Each path below is one point turned by a fixed rotation once a step. After each direction that follows a path, write how fast that rotation turns it, in degrees a step (0 if it stays still).
Each turn is a multiple of 5 degrees from 10 to 175, or 0.
Each row of a path follows its step; steps can be skipped.

step 0: [313,125,24,-44,65,-43,61,262,21,-158,-3,-48,-96,92,-72,92,81,77,1,153,-66,-120,-47,13,-348,53]
step 1: [24,-160,65,-122,-137,-217,-86,-156,-174,23,-15,28,-119,-334,-66,70,69,111,-19,-148,109,71,-221,-118,48,7]
step 2: [38,57,-34,59,-107,-105,61,-75,-115,-105,-195,97,57,235,-114,-195,-60,169,-160,235,-272,12,-8,93,-87,75]
step 3: [-157,-144,120,36,137,-197,146,-25,54,123,115,-226,16,-6,-43,299,126,-5,46,-22,-75,90,-247,-27,-130,77]
step 4: [35,-184,64,102,114,24,-71,120,-213,-22,-86,217,119,-20,-174,-231,79,256,33,-76,121,11,62,190,-132,29]
step 5: [-237,-6,77,-196,-246,-26,94,81,8,-63,141,-106,30,15,-78,177,-292,60,-128,1,-38,-133,-168,140,-54,76]
step 6: [119,6,-68,92,238,-181,193,24,-151,-376,110,39,0,1,-93,-10,61,0,5,-60,50,244,21,80,-32,-126]
step 7: [-123,59,86,291,-119,-84,4,-1,-64,150,59,97,41,-128,176,-1,-150,165,-206,-233,-44,-57,-126,21,64,211]
step 8: [-15,160,-67,-6,-6,-21,309,51,83,-45,-112,-42,155,161,-246,-163,-125,-90,103,-50,114,97,-30,-69,-276,8]
step 9: [-186,-97,74,1,143,-183,35,92,36,40,-46,186,72,-178,29,87,113,-231,-220,-124,104,-83,-166,149,175,-72]
Speeds:
[38,12,16,102,88,46,-22,11,104,49,15,-25,-78,-38,-58,20,-12,107,11,-83,-6,-39,36,-34,-65,40] : 100
[34,-26,31,-49,-6,-58,-69,33,54,23,54,64,2,-55,47,-120,54,31,48,-80,-38,85,-22,58,64,51] : 130
[19,-78,38,-45,-31,-21,-71,-23,-51,24,-32,12,-84,35,-42,61,62,110,56,115,-70,27,-49,-17,-36,-1] : 25
[18,-19,78,35,-44,20,-44,102,-16,33,39,-21,6,45,20,-78,-108,-41,-54,24,-138,-48,-11,-48,-31,-18] : 140
[-27,16,-33,-2,28,99,17,-58,18,22,12,96,-9,-74,89,-40,-36,34,-77,113,-10,-4,-30,69,-66,60] : 140
[-32,-37,43,9,-123,42,35,-5,-57,21,-99,-59,12,-72,51,-75,-29,103,24,-29,61,3,73,-36,2,2] : 120

step 0: [120,-67,-57,65,-137,239,42,9,98,12,67,218,100,273,127,253,21,-79,62,-152,3,-102,-78,-132,-107,182]
step 1: [-217,-49,-319,-193,-73,76,-71,-78,57,52,-38,-39,185,-115,74,184,-179,18,-130,98,75,7,-36,-14,-234,121]
step 2: [-167,-163,132,-201,8,38,42,-253,-36,169,-154,-78,-34,269,18,-15,-15,-84,139,-15,179,-142,-190,32,-96,69]
step 3: [4,81,41,122,-181,324,115,-143,-7,165,-113,-147,133,114,-135,34,-113,141,-32,37,-81,108,47,165,-35,228]
step 4: [-152,150,178,-48,-51,-23,-221,-151,83,116,39,-161,329,21,110,4,-120,-159,91,77,-39,14,41,-183,123,113]
step 5: [-87,166,-10,-129,-4,22,-110,96,-3,20,-174,-216,-115,264,144,-115,8,262,109,114,44,-74,229,-41,-14,130]
step 6: [31,163,82,133,-20,-113,78,-31,194,-103,-22,-103,-60,259,223,92,-238,-47,119,21,-235,158,-104,126,-18,39]
step 7: [-143,147,-65,-26,54,-191,-71,-96,77,-77,-258,121,269,66,48,110,18,154,34,-109,20,215,226,80,33,-111]
step 8: [62,49,-37,-5,95,108,-237,-94,85,-173,27,158,-99,273,97,126,101,-35,207,-286,14,-56,59,-40,-31,161]
step 9: [94,-5,-252,-95,-96,69,32,22,39,-155,-73,37,0,54,111,287,-232,-127,-164,24,102,114,188,76,-180,133]
Speeds:
[-94,-48,-69,20,63,-30,68,-70,31,8,-49,-14,-13,21,-8,-26,-8,60,52,3,-61,9,-104,89,-25,-107] : 80
[2,-17,-81,-16,-27,49,62,46,-42,15,-82,-32,30,-13,-24,45,-11,92,-55,39,37,-14,156,38,30,-73] : 175
[12,32,-90,38,28,-24,-3,21,0,-119,-5,130,-33,39,15,-62,-33,-78,18,-68,14,46,80,-1,-37,-61] : 35
[-50,-48,10,16,12,23,45,-125,-96,16,19,55,-7,7,-59,-64,-82,-19,-30,78,-51,-63,55,-64,-32,60] : 40
[115,-5,-22,50,35,-11,97,-17,35,-22,-77,-3,64,49,1,-20,97,-67,-28,119,-6,49,-26,-2,-6,50] : 110
[19,-13,22,6,-9,32,-38,-98,74,34,12,9,-18,-100,87,23,-52,-11,-56,63,16,128,19,-50,-26,-90] : 130
[-44,7,24,-34,-12,-77,-12,-75,-37,53,-41,16,-43,34,23,-51,154,29,36,-15,115,-10,39,-78,-15,-41] : 130

step 0: [21,41,48,97,21,11,107,-91,192,-68,6,-6,-72,75,71,45,124,-200,148,-320,-24,-318,95,171,75,10]
step 1: [-12,163,62,-113,110,-194,48,-80,170,127,-138,-148,-59,139,-53,140,228,-43,110,-165,-35,-97,-280,-20,-28,13]
step 2: [87,-61,95,-292,-116,-146,-31,-126,238,121,-49,-133,70,88,-86,-6,189,25,-173,101,-40,72,-46,-39,-81,-235]
step 3: [18,-187,-27,-112,-230,-187,-114,-183,-55,31,117,64,-11,80,46,-230,-6,-92,-95,86,-311,-91,45,-25,-101,-80]
step 4: [-85,65,-16,266,-45,24,-152,-218,-2,24,177,36,-49,31,96,-91,-112,-126,121,77,-254,149,-160,-158,-153,15]
step 5: [30,189,-96,226,65,194,48,-95,112,-203,67,-120,-122,-41,87,35,-98,0,29,147,-54,62,-43,-101,33,-340]
step 6: [63,103,-129,-38,163,-39,64,-103,-83,-161,-185,103,4,-100,298,7,42,42,77,48,8,-184,83,-116,198,-235]
step 7: [215,132,118,-26,187,-97,86,-42,-134,166,-114,215,208,2,206,167,52,188,87,10,-66,-35,41,-77,-109,8]
step 8: [77,-22,243,-4,14,-142,254,172,-61,-24,23,96,170,-17,-203,210,-73,94,-84,184,-166,53,31,-87,-101,-61]
step 9: [-135,-17,133,9,-262,13,147,5,-132,-46,-10,34,218,-103,-127,19,-39,-225,-43,223,-113,-11,106,-35,240,98]
Speeds:
[25,-4,30,94,63,47,-79,-92,-5,-57,29,-62,59,2,-61,-43,-97,-30,-12,15,56,-103,-39,-1,43,20] : 65
[-15,25,-23,4,-99,-129,-101,-42,21,-37,42,-100,-4,96,-9,-6,5,47,45,-60,16,56,32,3,24,-22] : 35
[-56,44,69,84,34,-21,-48,78,-26,-90,-60,48,22,49,128,55,-36,53,-46,36,26,-7,52,27,-21,-17] : 40
[-98,-33,62,13,35,12,-85,28,25,89,57,-15,-97,4,-49,45,107,-12,-21,15,40,-78,55,51,20,20] : 25
[10,-103,78,-5,-18,31,46,52,9,-38,51,24,10,59,-12,-44,27,19,52,50,74,41,-73,30,71,-136] : 115
[9,44,-49,44,-75,13,-3,1,65,37,-4,40,44,40,27,-18,72,37,59,117,98,-36,-53,-68,-39,94] : 130
[-48,-39,-11,-38,-31,-78,-23,14,39,44,29,-6,133,-66,4,52,-27,50,-53,47,-58,-33,-95,110,2,3] : 60
[-82,-51,51,-25,44,-19,-73,-56,42,-4,-45,39,71,-84,30,24,23,-80,42,-27,49,114,-5,-88,36,22] : 145

step 0: [-38,48,120,282,-164,-149,-158,-101,121,290,-86,-106,72,24,22,-22,-89,171,119,103,178,272,107,-128,-33,-126]
step 1: [115,127,33,-125,156,-199,-100,202,-379,101,271,-83,-40,-237,-12,30,166,-24,-94,-95,-52,-22,29,49,90,-38]
step 2: [-150,-291,1,229,97,-76,113,-101,47,49,-92,155,303,-26,79,-80,-77,199,-116,-170,160,-53,-25,177,143,109]
step 3: [-101,-78,-201,-251,-146,5,-128,-219,39,228,271,-164,-20,-93,-135,145,-10,98,36,-39,34,177,46,-214,-4,-140]
step 4: [98,41,87,-86,213,-96,-124,80,74,92,32,331,13,-269,-98,-93,-2,60,129,78,-129,-190,56,333,43,-81]
step 5: [-15,-104,14,82,-122,-128,47,-20,178,75,-203,-27,55,-125,-37,306,-82,46,-63,-310,154,-229,-49,-278,2,95]
step 6: [137,81,92,178,60,19,-34,-87,16,317,36,-46,-155,-60,-59,148,34,33,19,99,-31,374,83,126,9,-324]
step 7: [59,182,45,83,191,-286,-126,109,-284,-8,44,50,190,-175,-232,-74,-93,-6,-35,-44,37,-148,-133,-75,142,194]
step 8: [-140,-237,55,228,-92,-35,45,-24,-6,22,136,22,33,82,198,142,45,347,5,-169,280,4,186,13,92,-121]
step 9: [-12,-3,-261,-189,98,-32,59,-48,-37,208,270,21,121,-212,-201,17,93,-179,84,-131,-65,316,-68,57,-2,-35]
Speeds:
[-46,77,52,-35,107,-15,-2,14,-28,28,16,-61,-61,-25,-3,-70,5,29,94,45,46,-119,89,-25,3,37] : 115
[26,24,0,10,-22,59,90,-12,62,35,33,-90,44,13,91,60,-51,-14,73,-27,26,-37,-57,47,134,18] : 120
[-22,-41,5,81,30,0,33,-19,-160,0,77,-49,32,45,-3,-53,17,32,-100,52,39,26,-11,-17,94,12] : 60
[-22,-64,124,-39,-11,66,-39,11,10,6,-5,43,55,21,49,33,-112,-2,-14,4,89,33,46,-116,-17,44] : 135
[16,11,-25,-45,25,29,-26,-26,16,-129,-82,-33,56,87,33,-15,70,-115,-4,55,3,-12,70,-29,58,-59] : 0
[-120,-29,81,37,-11,-34,48,-107,41,25,30,-31,-54,34,-53,-47,-8,-105,31,-77,-43,56,16,-18,10,-37] : 120
[21,-86,10,-53,-10,56,11,-81,41,73,-35,13,-51,-51,-42,1,-16,-6,-99,87,-60,-123,-16,-20,50,-32] : 45

step 0: [-227,17,-32,77,65,129,211,76,-219,-58,241,183,80,89,-186,183,49,-37,27,25,-94,164,161,93,-76,225]
step 1: [146,132,-109,35,22,19,188,-77,313,-167,-177,117,103,140,-57,66,-105,110,-99,10,-28,-259,-286,20,-42,17]
step 2: [108,14,220,107,68,-7,-163,-39,-93,-137,-192,147,61,-37,-40,-11,98,-267,21,-162,13,296,48,-258,-164,19]
step 3: [-211,-156,-132,5,102,214,164,-43,-4,-142,79,141,13,111,400,26,35,-43,-8,68,-75,8,31,269,-96,-7]
step 4: [277,99,-83,114,172,-40,153,43,30,233,-180,102,-165,-149,-87,281,76,31,-3,-58,-192,-55,-177,-51,-37,-82]
step 5: [13,-15,112,-35,113,323,-76,-181,-127,-141,-233,-174,68,86,-99,-166,86,-28,-18,235,-94,228,-2,-41,22,148]
step 6: [-91,-75,-76,88,-23,-69,237,-60,-20,-53,69,-41,215,46,13,435,-30,-21,186,-52,131,61,31,216,-169,92]
step 7: [116,-11,76,222,-49,115,150,125,206,17,-94,222,105,81,-239,-127,57,-36,-179,-44,-317,-149,-58,-36,-20,57]
step 8: [-42,155,-64,-184,198,4,-140,-154,-37,-349,-128,173,-53,58,52,119,28,-27,-27,-20,75,169,14,-186,-125,244]
step 9: [43,-239,49,204,11,114,155,-22,77,-95,9,78,49,54,206,84,-10,-231,133,24,60,37,-237,123,-107,-327]
Speeds:
[23,61,60,-28,6,32,60,-27,-77,72,5,-101,70,47,-111,29,-77,3,55,54,-15,-51,33,51,5,47] : 60
[14,6,-7,-10,83,-26,-32,-24,-41,28,25,120,86,-120,-57,-29,70,3,101,-15,61,-16,-19,45,41,20] : 175
[90,-19,-73,-84,106,-2,-49,93,-16,-28,-29,17,35,47,-66,0,-75,88,-65,-12,-25,35,-36,-16,30,-38] : 110
[61,33,-3,16,-76,-58,52,69,-19,-1,-135,11,-1,21,-37,-1,101,7,-7,-3,20,-102,3,40,-4,-106] : 130
[33,-76,68,-84,-50,-55,-18,-9,-119,-108,-51,-28,-15,-41,23,-48,4,20,61,14,-43,8,-33,-51,-59,66] : 120
[12,21,-36,1,-44,7,-27,-39,81,-36,11,-15,32,-26,30,82,-62,74,158,-37,-78,-37,-27,-21,-8,-94] : 140

step 0: [21,51,-172,-234,18,1,242,35,-128,270,-223,-70,30,30,-207,166,-79,-84,-90,44,241,189,59,32,-10,-197]
step 1: [51,159,-83,-131,-26,88,138,0,-217,24,211,114,-201,-328,82,-56,-97,154,83,-96,121,16,211,-232,67,-137]
step 2: [-61,101,-186,-36,-306,6,-85,-112,-186,216,4,-305,-71,-68,127,40,187,-89,184,189,-45,200,44,-69,-26,8]
step 3: [70,19,198,117,-192,61,-112,136,-300,-64,-94,-94,185,-138,-24,139,33,188,133,-127,205,56,146,126,-29,-234]
step 4: [-54,275,-72,-33,-3,-181,-334,17,-263,-62,229,-4,98,-136,-198,140,96,-96,-89,-2,-130,-7,21,-54,204,8]
step 5: [10,232,49,16,-170,-15,-52,117,159,-127,318,-195,128,173,-10,198,-5,-31,116,-170,30,165,-52,-24,-283,-52]
step 6: [61,110,191,-251,-58,-5,-154,14,-28,-18,-28,100,97,127,244,258,-53,-153,-169,-56,70,19,-212,21,212,-255]
step 7: [137,65,-126,-269,40,-15,36,-63,-26,-153,-46,-82,-47,-50,-80,2,-25,-34,-148,-442,-303,145,-42,-78,-102,-119]
step 8: [47,33,-18,35,115,77,74,23,-200,-80,15,-238,-99,206,328,137,-230,-136,-23,63,-143,-98,20,-288,-112,-111]
step 9: [-204,-159,7,-76,-271,-31,-70,-198,-137,-48,-244,86,-66,186,-48,35,-312,-41,114,-127,-114,124,124,-21,52,-150]
Speeds:
[-1,33,12,4,136,18,-20,-37,54,61,-1,-13,-30,70,35,59,1,-68,54,-155,-13,-42,-15,48,34,-3] : 40
[-51,39,-20,-75,-10,-12,-90,-70,10,-35,8,47,4,32,74,-44,7,59,-41,14,54,-145,94,-3,26,-46] : 145
[-101,-38,-44,-21,87,-11,53,-32,-7,-92,-44,-25,-74,61,19,-47,-98,28,-60,12,2,53,-86,-10,-15,-58] : 35
[-91,-40,96,-7,33,-62,-56,21,-111,30,-64,-8,-28,-14,-11,-18,40,22,95,-2,-63,-55,-15,-42,-99,8] : 60
[53,3,22,34,-73,-4,-1,-64,39,-66,2,51,-50,-28,-41,-16,-65,117,63,-133,36,18,3,13,-84,20] : 175
[27,15,-98,44,28,-73,11,95,12,-41,28,17,-99,-65,-71,-17,61,-9,-32,-58,-36,-78,1,-82,32,-56] : 115
